 18   4
 12 -24
-20 -34
-38 -29
-39 -30
 22 -57
-15 -35
-53  20
 -5  49
:
 49  -5
 20 -53
-35 -15
-57  22
-30 -39
-29 -38
-34 -20
-24  12
  4  18

-27  23 -19 -36  17 -16  31 -16   2 -15  31  32 -17
 10 -18  15 -11 -41  13  26  -4  41  -4 -18 -12  17
 41  20  17 -18  29 -35  -4 -20 -36 -30  12  -9  46
 24  31   8   8  24 -16 -36   0 -26 -30  25  20  22
-17 -20 -31 -19  19  14  18 -23 -18  46 -21 -23 -14
 18 -18  -5 -29  65 -30  20 -26 -32   6 -24 -33 -20
:
-20 -33 -24   6 -32 -26  20 -30  65 -29  -5 -18  18
-14 -23 -21  46 -18 -23  18  14  19 -19 -31 -20 -17
 22  20  25 -30 -26   0 -36 -16  24   8   8  31  24
 46  -9  12 -30 -36 -20  -4 -35  29 -18  17  20  41
 17 -12 -18  -4  41  -4  26  13 -41 -11  15 -18  10
-17  32  31 -15   2 -16  31 -16  17 -36 -19  23 -27

-20  43  -4  13 -61  28 -28 -15
  0   5 -44 -23  -9  37   3 -40
 41  22 -41   0  28  -4  28 -14
 25   8   5  -4   7   0 -19  -6
 15  36  -2 -22   0 -23   7  -4
:
 -4   7 -23   0 -22  -2  36  15
 -6 -19   0   7  -4   5   8  25
-14  28  -4  28   0 -41  22  41
-40   3  37  -9 -23 -44   5   0
-15 -28  28 -61  13  -4  43 -20

 18 -51 -42  -1  23  26
-29  -5  35  -8 -19 -27
-16 -30  39 -20 -10 -42
-17 -32 -23   6   1  36
-15   3  -1  -2   2  -9
 -1  -5   8 -16 -33  20
-11 -15  -1 -16 -24  24
-19 -20 -19   0  -1  46
  6 -34 -24  -2   7  11
-26 -15  -5 -10  11  -6
-21  -1  11   2  -6 -11
:
-11  -6   2  11  -1 -21
 -6  11 -10  -5 -15 -26
 11   7  -2 -24 -34   6
 46  -1   0 -19 -20 -19
 24 -24 -16  -1 -15 -11
 20 -33 -16   8  -5  -1
 -9   2  -2  -1   3 -15
 36   1   6 -23 -32 -17
-42 -10 -20  39 -30 -16
-27 -19  -8  35  -5 -29
 26  23  -1 -42 -51  18

 -9  20   9  17  -8 -29  27 -27  67
 23  28  25   8  17 -12 -31   9   1
-18   5 -22   1  -3  -8  45 -53  -3
-18 -21  -7  -1   3  19  14  16  39
 15  31  19  10  -7 -21 -13 -10   9
  7  19  -2   4  10 -18   1 -28 -29
 -3 -17 -16 -15  17  20  -2  11 -42
  8  21   2   3 -15 -11   6 -30 -19
 -4  -5   9   2   5   3  -9  26  39
:
 39  26  -9   3   5   2   9  -5  -4
-19 -30   6 -11 -15   3   2  21   8
-42  11  -2  20  17 -15 -16 -17  -3
-29 -28   1 -18  10   4  -2  19   7
  9 -10 -13 -21  -7  10  19  31  15
 39  16  14  19   3  -1  -7 -21 -18
 -3 -53  45  -8  -3   1 -22   5 -18
  1   9 -31 -12  17   8  25  28  23
 67 -27  27 -29  -8  17   9  20  -9

-16 -30 -17  22   5  60 -44 -32 -14
 11  -6 -28 -30  26  53 -34 -53  26
  1  41  35   3 -16 -15 -34 -29  49
:
 49 -29 -34 -15 -16   3  35  41   1
 26 -53 -34  53  26 -30 -28  -6  11
-14 -32 -44  60   5  22 -17 -30 -16

  5  -3   4 -33  -6  24  -6 -38   8 -59  -4  11  11   1  16
  5   6 -10 -15  -7   2 -17  -5 -12  -5   1  -4  10  -7   9
 27 -11 -10   8   3   2 -33  18   4  11  13  -9   7 -11  10
 -4 -42  33  -3   5  -3  -1 -13   3 -33  17 -11 -49  14  -6
  1  18 -26  37  27 -11 -52  36   5   0  26 -32 -13  -3  59
 42 -45 -46 -15   5  24 -45 -19  29   1 -34  44   7 -67   6
:
  6 -67   7  44 -34   1  29 -19 -45  24   5 -15 -46 -45  42
 59  -3 -13 -32  26   0   5  36 -52 -11  27  37 -26  18   1
 -6  14 -49 -11  17 -33   3 -13  -1  -3   5  -3  33 -42  -4
 10 -11   7  -9  13  11   4  18 -33   2   3   8 -10 -11  27
  9  -7  10  -4   1  -5 -12  -5 -17   2  -7 -15 -10   6   5
 16   1  11  11  -4 -59   8 -38  -6  24  -6 -33   4  -3   5
---
  5   1 -10  20 -13
 -3  63  -7 -48 -52
-28 -32 -12  49   8
-11  40 -26   4 -69
:
  5   1
 -3  63
-28 -32

-35   2  23   0 -24
 15   0 -18  36  42
 13 -41 -44  23 -26
-51  33   9  50  31
  1  51  14 -16  35
:
-35   2
 15   0
 13 -41

-40  25 -35  23
 10 -26 -11 -16
 11 -16  36  53
:
-40  25
 10 -26
 11 -16

 50 -24  11   5 -14
 19  -7 -15   9 -50
-15 -37  24 -14  31
:
 50 -24
 19  -7
-15 -37

 69 -14  -3 -58 -53
 69 -14 -31  -6 -53
 52 -14  -3  -6 -63
 69 -14  -3 -29 -42
:
 69 -14
 69 -14
 52 -14

 19  19   0  16
 46   4  -6 -27
-48 -35 -15  54
:
 19  19
 46   4
-48 -35
---
 15  26 -54  -5 -29
 63  -5 -11 -21 -23
-13  31  -5 -15 -20
:
15 -5 -5

 -2 -51  16   8
-27   0   4  -8
-29  36 -43 -46
-13  55   7  16
 27  15  27  36
:
 -2   0 -43  16

 60  50
 59  46
-21  -9
-18 -20
  4  -7
:
60 46

 -5  13 -21 -44  69
 46 -17  16 -20 -23
 16 -19   3 -16  13
-14 -13 -10 -14 -16
:
 -5 -17   3 -14

 52 -53
 29 -29
-34  35
-25  24
-15  16
:
 52 -29

-21  39 -57  22  -5
  2 -23  -1 -27 -18
 -2  -2  18 -10 -34
:
-21 -23  18

 10  48  28  64 -69
 66 -27 -38  -7 -28
:
 10 -27

-58  35 -32
-45  49 -19
 60  62  22
-41 -41 -36
:
-58  49  22
